(in the rows, 128 means zero)
Rotation paths and how fast each direction turns (degrees each step)
Each turn is a multiple of 5 degrees from 10 to 175, or 0.
Each row of a path follows its step; steps can be skipped.
Path 1:
step 0: [121 129 128 125 124 130 126 132 139 131 140 136 127 145 124 128 123 128
 136 135 133 121 130 132 127 121 121 130 136 128 127 129 123 126 125 126
 130 135 136 126 119 143 125 128 124 127 129 129 123 133 118 142 120 137
 125 116 125 125 117 125 133 113 121 134 130 120 126 120 128 140 127 123
 130 126 135 127 128 130 135 131 141 143]
step 2: [131 123 125 135 123 116 125 133 129 137 132 139 124 128 123 123 134 131
 132 125 131 134 134 113 124 123 114 137 119 124 137 120 134 126 119 128
 126 127 123 121 121 134 128 133 117 124 133 122 129 133 129 122 117 129
 132 122 119 137 128 123 116 113 126 129 131 136 121 138 122 135 124 130
 116 138 128 125 122 121 128 131 125 128]
step 4: [121 122 123 131 126 127 124 136 132 129 137 136 127 134 115 135 128 109
 133 124 134 111 122 122 127 119 124 129 138 138 124 129 124 128 123 129
 125 120 123 127 114 129 120 134 126 134 129 135 130 131 118 130 125 135
 118 120 120 127 134 127 123 122 117 126 126 120 128 124 117 121 130 127
 126 119 134 130 119 130 129 132 137 127]
step 7: [119 123 123 133 134 124 127 133 125 133 132 131 129 134 125 126 132 126
 130 116 132 132 128 129 132 124 136 146 129 131 140 131 134 121 119 135
 121 128 128 128 125 139 134 124 123 127 120 128 119 128 126 118 118 139
 110 121 117 125 134 129 126 127 111 130 129 133 132 129 124 136 123 126
 119 134 127 124 124 124 135 139 138 124]
step 14: [129 131 121 128 127 121 124 125 122 128 134 135 124 127 117 125 124 122
 133 124 128 123 129 136 124 126 125 126 123 143 133 129 125 119 123 124
 125 127 125 122 129 138 119 141 118 127 129 123 124 133 118 137 128 133
 131 119 129 147 133 126 122 107 129 132 127 123 133 128 127 136 129 124
 122 124 128 131 126 122 128 147 138 124]
step 20: [122 118 126 132 124 122 120 130 126 131 131 137 133 122 120 136 133 133
 131 119 134 130 123 132 117 123 120 133 126 135 120 133 138 130 129 133
 120 112 118 129 117 129 126 135 124 136 126 126 131 133 117 124 122 126
 118 123 127 139 141 129 121 116 124 132 132 130 123 135 132 134 133 131
 125 134 125 124 117 130 122 121 127 112]
step 34: [120 133 127 136 124 126 122 137 135 123 123 135 130 135 123 131 135 132
 131 124 135 134 122 113 120 128 116 144 127 125 137 133 134 132 118 134
 121 131 118 130 118 134 125 132 120 136 126 130 117 135 126 120 108 127
 123 127 129 127 128 131 130 126 125 132 130 127 120 127 117 128 125 131
 131 140 128 125 123 124 134 116 131 134]
step 40: [125 135 121 121 123 136 125 131 122 124 124 138 133 140 126 126 123 123
 132 125 128 126 133 122 121 124 129 144 129 136 131 126 126 120 119 130
 126 141 128 125 129 142 130 140 123 125 133 125 124 132 122 125 128 137
 126 126 128 133 118 136 135 117 122 133 127 135 130 120 128 133 118 125
 127 125 128 124 128 113 132 132 150 132]
step 46: [111 125 126 131 127 118 122 128 132 135 135 133 125 133 121 124 133 133
 134 128 138 137 134 136 126 121 122 139 126 132 135 138 123 126 130 130
 130 123 137 126 122 142 129 137 124 128 132 134 126 133 116 125 119 129
 129 125 121 145 129 116 123 111 127 126 128 127 131 128 124 141 124 128
 128 136 127 123 121 118 134 127 133 126]
[126 129 127 128 129 127 130 129 128 128 130 127 130 128 129 124 127 128
 129 129 128 127 129 128 129 131 128 127 130 130 128 129 127 128 131 128
 127 127 126 127 129 128 128 129 126 128 129 127 130 125 129 131 129 131
 128 129 128 133 126 128 128 127 129 128 129 126 129 126 127 128 129 129
 128 129 127 127 128 128 128 127 124 129] -> 80
[130 125 126 127 130 128 127 127 125 128 130 126 129 127 127 125 130 128
 127 128 124 125 129 128 127 126 129 130 130 129 126 126 128 129 128 126
 128 128 127 127 127 127 127 131 128 127 130 127 128 128 130 125 128 129
 129 128 125 128 130 128 129 129 127 128 127 130 129 127 127 128 127 126
 128 128 128 129 125 128 129 127 129 126] -> 140
[129 126 128 128 128 125 125 128 130 131 127 126 126 129 127 129 129 127
 125 128 129 127 128 128 128 128 126 127 129 128 128 129 126 131 126 128
 131 131 129 128 128 127 126 128 126 127 128 130 126 128 128 128 127 127
 126 126 127 130 127 125 127 124 129 126 126 127 128 129 127 127 128 127
 129 128 128 127 128 127 125 127 126 129] -> 25
Path 2:
step 1: [128 136 129 126 136 136 133 138 123 126 118 125 130 134 121 131 126 125
 128 146 128 126 125 122 132 120 147 130 126 136 132 126 138 129 121 132
 131 119 135 133 126 127 125 124 130 120 128 127 123 130 134 129 129 133
 131 132 129 125 133 129 124 134 125 123 120 119 124 128 139 130 121 129
 128 135 109 131 120 134 133 132 146 143]
step 5: [127 126 128 123 137 125 130 127 130 122 123 125 124 136 125 128 133 125
 122 118 128 127 134 123 129 120 137 119 133 121 128 125 133 132 138 123
 141 126 119 135 132 124 130 120 130 121 124 133 123 117 133 124 138 118
 124 126 144 137 136 130 138 127 133 132 129 139 120 127 136 121 123 121
 118 122 126 115 135 131 117 138 140 136]
step 6: [124 138 131 134 122 127 120 127 131 122 114 130 125 136 126 129 127 132
 125 137 127 114 134 122 133 135 123 123 123 130 126 133 136 139 117 121
 134 113 127 121 125 123 130 136 130 133 135 120 126 120 135 122 119 129
 126 143 118 115 136 121 128 117 126 131 134 123 130 130 130 128 131 115
 136 134 138 124 126 130 130 132 134 130]
step 9: [112 136 126 132 123 131 130 140 124 133 112 133 121 134 129 135 127 124
 119 138 119 131 128 117 117 119 136 123 143 133 131 121 123 131 117 129
 133 123 134 137 128 131 125 127 127 128 131 126 121 122 126 136 114 129
 131 128 134 127 124 125 130 129 123 133 132 123 120 130 131 125 118 139
 128 131 135 119 131 116 124 131 131 133]
step 13: [115 134 134 127 127 129 127 130 119 126 123 134 125 130 130 140 127 128
 132 133 130 120 124 122 131 121 124 121 127 114 135 131 140 121 136 131
 131 122 115 128 141 130 141 128 125 115 119 127 135 119 138 131 124 126
 127 131 125 123 127 126 135 127 119 129 128 141 127 125 128 126 131 125
 119 135 125 138 119 124 114 134 139 139]
step 15: [123 127 114 127 136 125 123 122 123 119 124 131 137 131 124 135 133 132
 118 131 126 132 129 126 119 131 135 132 127 121 120 121 120 123 135 138
 131 123 109 132 134 114 129 138 138 124 131 120 124 113 122 118 135 128
 132 122 129 126 131 120 132 118 131 134 135 131 127 126 130 131 129 117
 119 121 127 131 132 122 116 134 134 127]
step 24: [115 141 130 131 133 120 127 128 127 123 126 132 125 143 124 131 123 133
 136 127 125 114 134 120 123 134 122 111 129 123 125 120 132 130 122 124
 142 122 131 138 133 126 125 119 132 133 129 127 121 129 129 125 133 122
 127 130 141 141 126 128 132 119 125 131 120 124 128 126 139 120 129 133
 125 125 126 134 129 120 125 125 145 132]
step 28: [122 135 120 133 127 135 120 131 126 121 110 126 123 136 126 139 127 133
 127 138 124 129 132 125 126 121 146 135 137 134 119 122 137 120 121 128
 134 114 122 131 136 120 128 130 131 122 126 116 119 124 133 127 128 130
 123 122 125 124 126 135 127 123 117 131 126 141 132 131 128 137 131 129
 121 131 128 121 131 132 127 132 126 141]
step 45: [124 125 135 117 129 130 122 130 125 134 117 129 130 132 123 131 135 119
 122 126 126 122 129 129 133 122 126 120 126 126 138 129 128 123 132 133
 137 124 124 144 140 135 138 133 130 111 129 129 117 118 126 124 134 120
 136 120 127 126 137 131 138 130 118 127 136 138 119 139 138 128 131 125
 120 124 128 131 126 135 121 130 135 140]
[129 128 125 126 127 128 128 129 127 128 126 128 126 129 128 128 125 130
 127 127 129 126 131 129 126 129 132 128 128 125 127 128 126 128 129 124
 128 127 126 128 128 129 126 127 126 127 130 127 125 127 127 128 128 128
 126 128 128 127 128 130 127 128 129 127 131 126 127 129 129 129 126 128
 128 128 128 130 126 130 129 127 130 131] -> 80
[127 126 129 129 128 126 129 130 126 129 128 130 127 128 129 131 126 127
 129 127 127 129 128 124 130 126 129 129 129 127 125 128 128 129 127 126
 130 126 127 127 130 126 127 123 126 128 128 128 129 131 130 127 128 128
 127 129 128 128 127 127 128 128 126 130 127 128 128 126 127 127 127 126
 130 128 126 126 129 128 128 129 128 130] -> 95
[127 128 127 127 127 130 127 126 128 127 126 129 128 127 128 128 127 127
 126 127 130 129 127 127 129 129 130 127 129 128 132 129 129 130 131 129
 128 131 130 130 129 130 130 126 128 130 129 129 129 127 129 126 129 128
 129 129 128 126 128 126 129 127 127 129 129 125 127 127 130 128 127 131
 128 127 127 126 128 128 127 131 129 128] -> 100
[129 127 129 125 129 128 128 129 128 128 129 129 128 128 128 128 129 130
 130 128 126 132 128 127 128 127 129 126 128 128 128 131 128 129 129 128
 132 130 125 131 127 129 126 129 130 128 126 129 128 128 126 127 130 128
 127 125 125 129 127 128 127 126 128 126 130 129 127 128 124 129 129 126
 128 126 130 126 127 129 127 129 130 128] -> 145
[129 125 128 126 125 127 131 126 127 128 129 130 127 128 127 126 127 133
 127 128 129 128 128 128 127 128 127 129 127 130 128 128 126 128 127 128
 129 127 129 125 128 128 130 130 129 128 130 126 131 126 131 128 127 128
 128 126 126 129 127 129 129 128 127 130 128 126 128 127 127 127 127 126
 128 129 128 128 127 129 128 129 128 129] -> 170
[129 130 131 127 128 127 129 128 128 130 128 127 129 128 129 126 128 127
 128 129 131 128 129 128 129 126 127 128 127 127 129 129 127 129 128 128
 127 130 128 130 128 126 126 127 127 127 129 130 128 130 129 127 130 127
 129 124 129 129 127 130 126 129 127 129 126 124 128 131 131 128 129 124
 126 128 129 130 129 129 127 129 128 129] -> 115
